One turn moves each row of this set onto another row. After a few examples, where does it send each row asked below?
Litok: [ -1  -4 -15  30  18 -10   6 -29  -7  13 -27   8 -28 -18 -10 -19 -17 -14]
nuz: [ 18  28 -13 -17  20 -14  24 -10   4 -11 -22   7  -4  10 -17   4   4 -13]
vido: [ 25  31   3 -29  20 -15  27 -15   1  -3 -18   0 -20   5 -18   0   2 -16]
mer: [ 11 -10   0  13   9  12  13 -26 -11   6 -28   5 -31 -31 -20 -17 -14 -23]
vudal: [ 24   2  25  13  13  17  22 -28 -22   0 -16   9 -24 -20 -29   9 -12 -26]
Mupe: [  0   6  -5  29  13  -7   7 -32  -3   2 -28   1 -31  -6  -3 -31 -16  -9]
zitim: [ 28  12  31  10  15   5  16 -24 -26   5  -9   5 -25 -22 -33  10 -15 -21]
Gutab: [  6  10  -5 -19  18 -19  33 -23   3   2 -24  20 -24   1  10   2  -2 -24]
dimun: [  9  17   7  39  17 -12   6 -29  -4  -3 -19   7 -14  20 -10  -9 -18   1]
liv: [  6  15 -18 -11  18 -17  28 -15   7  -8 -26  19  -6   7   1   6   1 -19]
Buko: [ 26  22  20  27  20  -8   6 -19 -17   3  -7   4 -10   7 -35  13 -18  -4]
fepub: [  9  13  -8  39  22 -17   0 -22  -6   8 -18   6 -12   9 -21  -4 -19   1]
Sug: [ 10  17   4  37  17 -16  -1 -21  -5   6 -12   0 -21  19 -20  -2 -21  -3]
tuda: [ 23  18  28  27  17  -1  12 -24 -18  -1  -7   6 -18  11 -30  18 -17 -14]
kaba: [ 11  -4   9  12  14   4  16 -30 -19  11 -21   7 -36 -38 -17 -10 -14 -28]
ved: [ 14  27  -5 -16  28 -19  16  -5  11   0 -16  19  -5  10 -27   0 -10  -6]
nim: [  2  -1 -13  29  11  -7  -1 -22  -1   9 -25   0 -29  -7 -15 -23 -19  -8]
Dar: [ 25  20  30  27  14   3  15 -24 -15 -11 -12  10  -7  10 -24   9 -16  -5]
Roka: [ 17  20   7 -31  18 -18  32 -24   0   5 -19   9 -33   0  -3  -1  -1 -23]
mibo: [ 26  11  32   9   7  17  19 -25 -19 -11 -17   5 -18 -21 -25  -1 -12 -20]
vusam: [ -5  13 -11 -13  33 -13  31 -24   4   3 -24  27 -25  -9  -6  -4  -2 -34]
fami: [ 16  33  15 -27  22 -18  19  -6   3   1  -6  13 -20   0 -24   6 -10 -20]
Peba: [  3  24  11 -25  26 -14  28 -19  -2   3 -11  19 -32 -12 -12   3  -5 -38]
Goz: [ 10   2  11  11   7  11  14 -29 -12  -3 -27   0 -33 -31 -13 -26 -12 -22]
Dudis: [  3  15 -21  -8  35 -15  24 -16  12   2 -26  27  -9   5 -16  -6  -6 -14]

kaba moves to fepub
Dar moves to Goz
fami moves to vusam
Now find these:
Roka moves to liv
Sug moves to vudal

One turn moves each row of this set onto another row. After a few examples, where does it send each row asked below?
moru: [  4   9  -9  -5 -17  -2  10  21  12 -10 -15  -5  27 -12  -1   2  -2 -14
  20  -5 -16   9  -7 -10  14]
tepo: [ -3  18 -21 -15  -5  -7  -9  16   5   3 -17  16   6 -15   5  -5   1   0
 -15   3   8   6  11   4  29]
sorev: [-13   3  -5  -6   9  11   6  15 -10  -5  16  16  -1   8 -20   1   7 -17
   9 -18   8  11  15 -16  -4]
Sani: [-16   5  -1  32  -2   3 -13  12 -25  -7   2 -11  -1   3 -12  -8 -19   0
   3   0   1  -8   2 -22 -13]
dise: [ -9   1  -9  15   6  -3  -1 -13  25  -4  12  11  11 -17  -4  -9 -12  -7
  10  -4  -8 -17  14  12  -4]
tiv: [ 12  31   8  10  -1 -10 -10   8   2  18   7   4  10  10  10   7  20  -9
 -12  -3   2  10 -16  -2  13]
tuz: [ -3 -18   0   1  14   1  -3   2 -23  -5   9 -12 -12  -4  -8   6 -15  -8
 -32 -12 -15 -14  -2  -4  -3]
vivez: [ -8 -29 -11   4  -4   4  -6  -2   7   9   6  -1   0 -25 -21   2  -4   7
   9 -13  21  -6   2 -18   2]
rok: [ 16 -13 -34  12   0  -4 -17   3  21  17   1  18   3  -7  19  -7  -7  -4
  -9   2  10   0  12 -27   1]
vanev: [ 16 -15 -13  11  18  -2  -7   0  -2 -10   8   5  -7 -25   4 -13   2   0
  -5   0  -2  13 -10 -38  28]
Povap: [ 10   5 -12 -13   0  -1  -8  35 -14 -11   9  -5 -10 -21   5   7  20 -21
 -14  -6  -5   9  15  -1   1]
Luroz: [ 12 -14  16  23   3  -4 -12  10  -5  12  -6   0   6   8  -1  15   2  14
   1  21  -3  14 -13 -16   6]
gat: [-26   9   4  12   6   6  14  17   0   2  12   2   5   0  27 -19  -5  -6
  -8 -13   9   8   2   4   3]
Sesan: [ 25 -15 -12  11   7 -39  -2  18  -4  13   2 -20  -8  -7   0   4  -8  -5
   4   7 -14  -1  -3  -7  20]
puf: [ -9  10  -9  16   3   1  -6   5 -30   9   4  15  -1 -19   7  -6  -4  22
 -15  -1   3   3  -9 -10 -14]
ruv: [ 15  -7 -29  -3  -5   5 -16  14   3  -6  15  -3   6 -14   8  14 -31 -17
  -5  -3  -8   6   0 -14  30]
soz: [ 14  -1  -5   9   8 -22   0  14  20 -21 -17 -14  -2  -8  -3  -3  16 -12
  19  -8   3  12 -10 -17   1]
dov: [-18  -3 -23  14  13 -11  -1   8  -1   5  10  -3  -9   5  30   7 -11  -3
 -14  13   0  -7  -5  19   0]
teno: [  7  10  -9  10  18  -1  -3  12  -4   5  -2 -39   6   8   7  -1   2 -10
 -32  -3  -9   0  -3  -1  -9]
sekog: [ -2  -3  -9  14  18 -13 -17  -3  -5   3  16 -21  19   7  -2   5   6 -15
  22   6 -15 -23   6  -9  -1]
Vafaz: [  7  -7   4  -3 -23 -11  -6  17  25  -5 -11  -2  15   1  -4  -1   2 -13
   9   1  11 -10   4 -29 -10]

sorev moves to sekog
moru moves to Vafaz
puf moves to tuz
Now find these:
gat moves to Sani
vanev moves to ruv
dise moves to Luroz
tepo moves to vivez

One turn moves each row of this set onto another row. After a few examples, where does it send each row asked below?
peb: [-21   3  33  11  13 -11   8 -17   0  -1 -13  25   3  15  -2  -9  10 -19
  -3 -12 -18 -11   6  -7]
lamiz: [  2  27   1  16 -16 -30  22 -16  12 -17   0 -13 -14   6  33  -6  -8  -5
 -26 -35 -14   0  -6 -19]
Pirir: [  2  -4   8   1   0 -13   1   4 -15 -19  10  36  -7  -1  17  -3   4 -21
 -10  10  -9  -1  -9  -4]
kege: [ -2   8   8   2  12 -16 -11   9  19 -10 -26   8 -13 -12  23   5   8   5
 -29   2  -3  -5  15 -11]
gapo: [-14  16   1   7   9  -6  -2  -9 -16 -11  -5   6 -31  -6   1 -16 -17   8
   9 -16 -16  34   3 -21]
vuvu: [ -2  31  -3  17 -11 -25  13  -4  19 -16  -3 -13  -7  -4  21  -4  -2  -2
 -30 -31 -14  -6 -18 -22]
Boti: [-17  16   8  21  -9   5  12   6   1 -20 -11 -18 -23 -18  26  11 -14 -10
 -10 -41  -3  -2 -13 -20]
Nol: [-10  -3   5  13  11  -5  -8  -2   8 -19 -36  17 -11   7  44  -3   5  -6
 -28 -14 -23   4  20 -27]
Fen: [ 14  31   8  14 -13 -19  16 -14   9 -13   7 -17  -3   2  23  -3  -3   2
 -18 -32 -13  -2 -13 -15]
porok: [ -3  -9   4   4  -3 -19   8  -2 -17 -20   4  43  -5   7  31 -10  -4 -21
  -5   2 -21   1  -4 -13]
ven: [-13  22  12  11 -16  -3  12   1  -2 -17  -5 -18 -28 -10  33   4 -20  -3
  -7 -38   8  -3  -4 -15]
rif: [-15  11   1  11   9  -1  -3  -9 -21 -11  -8   1 -33  -6   1  -9 -13   2
   5 -15 -19  37   3 -20]
vus: [ 20   3  24  10  20  -1  -3  -3  17 -23  -3  16 -11  -6  16   1   9   6
 -12 -11  -3   3  17  -3]
gad: [ -5  24  -3  21 -14 -17  12 -10   5 -15 -12 -19  -8   4  31   2   1 -13
 -35 -33 -22   0 -14 -25]
saz: [-24   5  30   6  11 -24  12 -16   6   0 -13  28  -3  12   0 -13   3 -15
  -2 -11 -13 -13   9  -7]
gisel: [  0  -5   5   0  -1 -21   5   7 -11 -16   8  36  -7  -6  17  -2   1 -20
 -10  11 -10  -3  -9  -4]
Lal: [  0  34   3  15 -14  -8   0  -8   4 -16  -3 -18  -5   9  24  -4   7  -2
 -34 -29 -11  -3 -18 -21]
gevus: [  5   5  17  11  18   8 -18   4  11 -20 -19  10 -10  -4  18   6  17   0
 -28  -5  -6   1  11 -10]
Rilo: [  0  -3   7   5   5 -25   6  -7  11  -7 -32  14  -9   0  47  -1  -6   1
 -15 -12 -23   2  28 -21]
ruz: [-30   2  27   7   7 -18   6 -18  -3   2 -22  19  -9  17   4  -6   9 -24
 -14  -6 -12 -11  11  -6]
tivat: [-13  23  14  14 -13   6   8  -1  -5 -22  -2 -17 -28  -5  31   3 -16  -4
  -8 -39   9  -2  -6 -14]
Pap: [  7  30   7  25  -4  -7  10 -10  14 -28   8  -8  -7   4  17  -7   4  -4
 -27 -39 -13   0 -19 -19]
fivel: [ -5  -8   4   6  -2 -12   3   0 -20 -21   1  42  -3   9  31  -9   1 -24
  -9   2 -22   2  -7 -15]
figu: [-27  -1  30  15  14 -12   9 -18   1  -7 -16  25  -9  15  -1  -7  10 -27
 -12 -13 -16  -9   8  -6]
tif: [-10  15  11  21  -8   4  17   3   2 -21  -4 -17 -22 -19  25  10 -17  -9
  -4 -43  -4  -1 -11 -17]
fab: [ -4  -4   4   3   1 -13  -2   8 -14 -20   5  36  -8  -2  17  -3   6 -23
 -16  11 -10  -2 -12  -7]
sizov: [-23  17  -5   5   7  -8  -7  -4 -17  -8 -14   3 -32  -6   4 -14 -15   8
   2 -12 -16  32   1 -25]
fibo: [  8  -4  19  16  15   7  -5 -13   3 -26 -20  20 -10  14  41  -5   6  -4
 -16 -21 -22  10  24 -19]
par: [ 16   3  16   3  14 -21   4   1  21  -7 -13   9  -8 -19  19   8   1   7
 -11  -3  -8  -2  18  -5]
Mufo: [-21  24   6  16 -10  -1  11   6   7 -21 -10  -5 -18 -10  33  -6 -21   3
  -4 -45  -3  -6 -11 -28]
vov: [-20  14  -2  11  11   0  -6  -4 -17 -12 -11   4 -29  -8  -1 -12 -11   4
   4 -16 -21  35  -2 -25]
neret: [-28  -1  26  10  10 -26  16 -16   4   1 -19  22  -8   8   1  -5   4 -25
  -9  -9 -17 -11  10  -6]
peko: [-24  13  -5  11  10  -5  -5  -5 -16 -14 -13   4 -37  -7   2 -12 -13   1
  -2 -14 -17  35   2 -23]
sazu: [-18  13  -4   8   9 -11   1  -4 -13  -6 -12   3 -28 -14   0 -11 -17   7
   8 -15 -23  33   1 -24]
Notut: [ -6  -8   0   2  -5 -22   7   1 -16 -15  -2  40  -3   4  32  -7  -3 -23
  -8   5 -23   0  -5 -15]
vevid: [-31   7  28   8  12 -14   3 -14   2  -3 -18  28  -4  18   0 -14  10 -18
 -11 -10 -11 -13   6 -10]
lop: [-14  23  12  15 -14  11   5   3  -7 -14 -11 -15 -10  -6  35   1 -15   1
  -2 -42  -8  -3 -12 -27]
sef: [ -9  22  12  13 -14   4  11   1  -4 -11  -8 -15  -9 -10  35   1 -20   3
   4 -43  -9  -4 -10 -25]
nor: [-28   4  26   6   9 -20   8 -13   2   6 -22  22   2  11   0  -8   8 -18
  -8  -7 -18 -14   5 -10]
zefak: [ -4  -3   3  -2  -3 -20   0   8 -14 -14   4  33  -8  -4  19  -1   3 -21
 -15  14  -9  -4 -10  -6]
Zovas: [-17  11  -2  10  10 -12   4  -8 -14 -12  -7   5 -36 -11   1 -11 -18   3
   6 -16 -18  35   4 -20]
gozef: [ -1  28   4  22 -12  -8   8 -16   5 -28   0 -11 -16  16  31  -8   2 -10
 -34 -38 -12   3 -10 -21]
kuni: [ 14  -7  16  14  15 -14  14 -13  13 -20 -16  22  -8   0  40  -4  -6  -1
  -4 -22 -26   8  27 -17]
dage: [-20  12  -4   6   6 -11  -2  -6 -19  -5 -14  -2 -33 -10   4  -8 -16   2
   3 -11 -19  33   3 -21]
sov: [-20   0  33   8   9 -19  14 -22  -2  -1 -12  22  -8  16   2  -7   5 -23
  -4 -10 -13  -8  13  -2]
lopa: [-10  -7   0   3  -4 -17   2   2 -18 -19  -3  41  -5   9  33 -10  -1 -23
 -13   4 -20   0  -6 -17]
zus: [-16  23  10  18  -8   5  11   3   5 -26  -4  -3 -18  -8  32  -7 -20   2
  -1 -49  -3  -4 -11 -26]
Mepin: [ 11  21   7  26 -10 -13  21 -18   6 -22   4 -14  -6   5  26   0  -1 -11
 -21 -41 -23   5 -12 -18]

gisel moves to porok
Zovas moves to gapo
Now find these:
vuvu moves to lamiz
kege moves to Rilo
tivat moves to lop
vevid moves to ruz

One turn moves each row of this set onto another row. After a few examples, where does it send each row asked below?
burof: [ -5  -5  15  24   2  -2   5 -11 -16  -9   9  34  12 -22  -8  -1]
Mogu: [  0  -4 -15 -10 -11 -11   7  -8  15  -1  11 -12   7  -3  -5  -6]
salor: [ 35   8   5  33 -10 -11  20 -11  14  -1  15  10  -1 -14 -13   7]
pupel: [  2  15  12  11 -24   6  -1 -22  14  28   3   7  -3 -31 -21  -1]
tanop: [  4  -3 -12  -8 -16  -2  10  -5  15   3  -6 -12  10  -2 -11  -2]
gadar: [  0 -39  21  14  -8  -7   1 -10   8  13  23  23   4 -14  -4  -9]
lati: [ 10   2  25   4 -11 -15   6  12  18  20   2  19 -18 -27  -9  15]
vodub: [  9  -2 -15  -6 -13 -10   3  -6  16   5  -8  -6   9   2  -8  -4]
Rer: [  2 -17  36  15 -18 -11   7 -17  -4   4  25  22  17  -2  -4 -18]
zova: [ 26   0   0  34 -11  -5  19  -7  21  -6  17  16   3 -16 -15   7]
gulaz: [ 16  -1  30  -7 -11  -3  -3 -17  18  -5 -19  30  -1 -13   4   7]
fari: [ 22 -16  19   6 -13   6  -9   6   2  -6   0  29   0 -19  19   1]
bof: [ 15   1  37 -10 -14   2   6 -17  14  -5 -19  20  -3 -16   3   9]
mot: [ 11   3  -9  -9 -14  -9  10  -8  11   7  -9 -15   6   1  -9  -3]
nuvin: [ 27   4   7  31 -13  -1  27  -9  16  -6  17   6   0 -19 -17   9]
beka: [  2  -7 -11  -7 -28  -4  10  -7   7   0   6 -13  11  -1  -1 -10]
mazu: [  8  -5  31  -8 -14   7   3 -14  20 -10 -16  27   1 -18   1   8]
Zozin: [ 20 -23  30  11  -5 -22   4 -18  -6  26  18  11  -5  -8   1  -8]
geza: [  5   1 -10 -12 -11 -12  11 -10  10   2  10 -19   4  -3  -5  -5]
rus: [ 32  -5  30   1 -14   3  -1   1  -9   1  -3  15  -6 -19  20   3]
zulip: [-22  22  24  11 -14  -4   0  -9   4   6  10  14  -7  -9   0  18]
Pob: [  7   0 -14 -10  -9 -17   5 -10  12   3   9 -12   5   1  -2  -7]
tal: [ 28  -6  12  18 -22 -21  -1 -23 -15  -4  25  23  -3  -6   0  -8]
Davan: [ -2   9   5  14 -22   4  -8 -19  20  26   4  17   0 -30 -20  -3]
dusi: [ 11   7  22  22   5 -14   4 -16 -25   0   4  28   6 -17  -4  -1]
sule: [-17  24  24  12 -12 -11  -4 -10   3   8   8  16  -8  -6   2  18]
rako: [  2 -14  41  13 -19  -8  13 -18  -7   4  25  15  16  -4  -4 -16]
Luvu: [  0   5  27  18  -2   2  17 -15 -26  -5   7  18   6 -25  -9   3]
besa: [  7 -12  41  14 -17 -14   9 -19  -8   7  24  17  14  -1  -2 -17]
Pim: [-22  19  20  13 -12  -8  -7  -8   7   5  10  20  -5  -7   1  17]
sata: [  7  -7 -15  -4 -24 -13   2  -7   8   2   4  -6  11   4   2 -13]
namu: [ 12  -1  -8  -8 -26 -12   9 -10   1   5   3 -16   8   2   2 -10]
zarov: [ 16 -14  28   1 -18  19   5   5  -2  -8   1  15  -1 -26  14   5]
dogu: [  5  -3  21   5 -11 -13   4  14  22  17   3  24 -16 -28  -9  14]
nagig: [  6 -19   7  18 -28   0   6 -16  -4 -17  31  25   5 -17  -8  -6]
lovog: [  8  15   9  14 -21  -4 -10 -22  15  31   1  14  -4 -26 -18  -4]
Netud: [  4  -1  25   4 -13  -9  10  14  20  17   3  18 -17 -30 -11  16]
fut: [ 19  -3  23  12 -30  -2  20 -23 -20  -8  27   4  -5 -18  -7  -2]
Zavik: [  3 -28  37   7 -13   1  20 -15  -5  16  22   0  -2 -20  -7  -3]

Netud moves to dogu
burof moves to dusi
Now find these:
tal moves to fut
mot moves to tanop
Zozin moves to Zavik
zarov moves to fari
nuvin moves to zova
Davan moves to lovog
sule moves to zulip
namu moves to beka
Rer moves to besa
mazu moves to gulaz
Mogu moves to Pob

